In the rows, zero is written as 128.
The same turns and mirrors carry the whole set onto itself and the rows of a family onto each other. Which other rows belong to the same family as each row named below? List them in the order they appear above.
These 39 rows form 13 families of 3 rows each.
ruf: [135 117 156 108 116 117 110 128 146 138 116 130 140 138 105 166]
kaziz: [133 135 144 127  90  82 158 158 141 106 159 144 114 108 102 135]
Pez: [144 144 124 155 127 121 164 102 159 119 118 116 125 115 148 145]
nim: [139 149 122 134 108 111 169 110 151 131 128 101 129 121 163 140]
Vukap: [147 120 151 133 140 115 115 148 139 130 104 140 122 129 110 166]
Kofuf: [136 139 156 146 103 102 162 152 145 112 157 139 120  86 102 147]
lak: [143 146 117 147 112 109 164  98 125 129 136 111 119 132 156 141]
Gulas: [138 151 108 146  91  98 163 110 146 115 141 107 129 122 141 136]
Kolo: [139 121 156 117 135 131 121 120 126 124 106 123 133 144 109 164]
rubi: [134 129 112 139 109 120 160  88 136 128 136 109 122 124 150 140]
paku: [135 153 118 145 105 133 168  93 146 130 131 120 125 123 142 144]
sudes: [119 144 116 132 101 109 165 105 147 138 136 108 129 119 157 147]
Nup: [129 124 151 124  90  88 158 142 138 114 158 139 104  96  95 129]
zorun: [128 124 145 115 126 118 114 131 126 143 104 128 128 145  97 164]
Peze: [137 127 145 114 138 119 111 138 131 149 105 131 129 139 109 153]
niva: [124 131 154 128 102  86 165 133 130 103 153 138 112 105  85 127]
suk: [150 134 148 115 145 120 122 129 132 122 100 104 126 136 124 159]
Fufa: [137 143 110 142 107 115 171 102 144 126 142 116 123 119 157 140]
Kozog: [136 154 110 137 105 115 158  98 144 130 132 111 118 126 153 139]
Miked: [122 128 158 134 106 103 157 148 125 102 166 147 116 116  90 153]
bar: [148 115 146 100 137 112 121 141 149 132 104 125 122 141 106 155]
lubiv: [131 132 161 120  99  94 156 149 137 112 158 151 113 103  90 132]
muk: [136 115 146 111 130 118 122 134 139 144  95 125 132 138 113 167]
kuvo: [132 135 150 111 142 109 128 137 139 144  97 108 131 145 125 151]
tig: [113 143 146 116 105 107 164 147 132 102 159 153 122 106 101 126]
tenas: [125 123 149 129 103  99 166 153 136 123 164 140 112  98  89 132]
vepad: [135 121 119 141 105 125 175 110 140 133 133 117 124 134 161 145]
kop: [114 131 159 128 102  96 167 140 126 120 166 142 109 103  97 131]
mase: [132 131 142 120  87  98 152 151 133 115 166 151 104 116  96 135]
foson: [135 119 149 111 136 112 120 134 128 146 113 111 130 135 100 171]
mari: [124 135 132 151 107 116 173  97 133 116 141 110 134 118 153 153]
nodin: [128 120 145 107 135 114 121 142 137 149 102 123 117 136 108 163]
nosi: [134 136 113 149 104 110 161  90 150 132 131 113 127 123 148 132]
kag: [134 112 150  97 128 120 120 128 139 136  96 125 121 138 111 145]
tuk: [127 119 154 134  91 101 156 141 126 117 157 151 117  87  99 138]
Luzef: [125 115 147 117 143 119 123 132 138 146 106 142 122 140 110 168]
kene: [136 147 134 153 103  91 168 109 145 109 143 103 125 116 151 145]
zaz: [137 126 155 129 112  91 153 163 134 102 151 132 105 118  84 153]
Ruta: [142 108 154 115 110  90 150 155 138 113 158 133 107 108  92 130]

The rest of the family of tig: ruf, vepad
The rest of the family of muk: Fufa, lubiv
The rest of the family of kuvo: Gulas, Ruta
The rest of the family of kop: rubi, zorun
The rest of the family of mase: sudes, kag
The rest of the family of tenas: Peze, nosi
The rest of the family of lak: niva, foson
The rest of the family of Vukap: Pez, Kofuf
The rest of the family of zaz: suk, kene
The rest of the family of nodin: Nup, Kozog

The same turns and mirrors carry the whole set onto itself and the rows of a family onto each other. Which other rows belong to the same family as each row named below? List them in the order they appear above.
These 16 rows form 4 families of 4 rows each.
Y: [ 98 130 114 158 159  96 124 106 136 125]
C: [104 125 126 124 134  74 122 113 133 156]
A: [110 100 100 114 109 109 125 152 135 169]
B: [109 126  97 146 160 109 127 103 122 111]
H: [106 112 111 127 110 121 127 157 124 170]
F: [ 88  97  89 145 128 132 130 143 132 107]
G: [115 107 128 101 118  95 124 107 132 131]
E: [103 126 121 133 147 128 130 100 140 105]
D: [103 117  70 161 121 127 121 141 148 131]
M: [100 103  92 164 138 136 131 152 121 132]
X: [110 115  84 128  99 110 116 147 149 160]
T: [ 99 111  87 161 146 141 131 143 141 130]
V: [ 98 113 113 106 107 122 116 162 140 141]
J: [120 133 118 100 127  89 118 119 130 153]
R: [127 131 114 108 119  94 125 107 113 149]
Z: [124 138 104 148 150 122 124 100 120 117]

The rest of the family of G: F, E, V
The rest of the family of C: Y, D, X
The rest of the family of R: H, M, Z

